In the rows, zero is written as 100.
One turn moves each row of this set onto another row. After a few examples, where does it send each row asked below?
q_405: [89,115,66,109,94,135,90,110,122,109,80,102,105,93]
q_286: [93,99,54,109,115,89,93,115,112,122,76,76,89,77]
q_427: [106,124,85,91,117,57,92,90,88,108,93,99,113,89]
q_440: [113,115,114,102,99,114,99,83,81,110,104,125,96,111]
q_439: [100,119,77,102,116,65,90,98,124,121,89,92,107,81]
q_70: [100,109,69,119,94,110,85,106,106,143,74,79,79,77]
q_752: [108,112,115,86,104,80,109,88,94,98,96,119,100,97]
q_129: [89,102,65,111,95,78,107,105,96,87,98,81,100,66]
q_664: [105,97,104,102,81,126,104,94,76,124,83,108,73,95]
q_335: [102,77,84,94,106,138,99,113,81,104,87,95,98,97]
q_233: [114,112,99,92,97,128,70,78,81,130,94,91,108,109]
q_870: [86,116,70,89,92,140,91,95,121,106,96,90,101,92]
q_413: [96,112,48,108,106,110,88,102,73,116,71,79,103,75]
q_447: [112,107,79,108,104,70,96,96,67,107,111,82,90,116]
q_662: [105,113,103,93,112,59,96,107,106,105,93,94,114,98]
q_8: [102,89,94,112,100,107,86,105,119,102,121,78,74,94]
q_576: [101,105,59,124,103,84,86,94,124,127,85,77,89,83]
q_912: [115,94,79,65,107,94,92,112,94,107,77,68,93,99]
q_847: [105,118,82,111,85,135,90,96,88,123,74,95,69,80]
q_722: [102,127,65,129,126,83,83,86,94,106,104,101,116,97]
q_139: [90,144,92,130,81,108,91,90,95,105,108,101,92,95]
q_237: [88,111,58,106,93,88,105,105,101,77,84,80,85,86]
q_64: [100,106,110,77,97,111,108,92,74,116,103,120,93,99]
q_113: [101,95,94,115,79,140,91,102,99,118,82,86,83,82]
q_264: [111,99,114,110,105,107,84,92,94,86,113,100,118,98]
q_974: [117,109,92,104,128,78,98,99,65,105,104,91,85,109]
q_782: [95,132,61,84,98,97,107,85,77,124,82,103,106,112]
q_880: [116,127,103,91,101,123,77,99,83,128,109,86,105,118]

q_139 goes to q_782
q_722 goes to q_413
Now find these:
q_427 goes to q_286
q_974 goes to q_129
q_664 goes to q_752
q_64 goes to q_662
q_870 goes to q_880

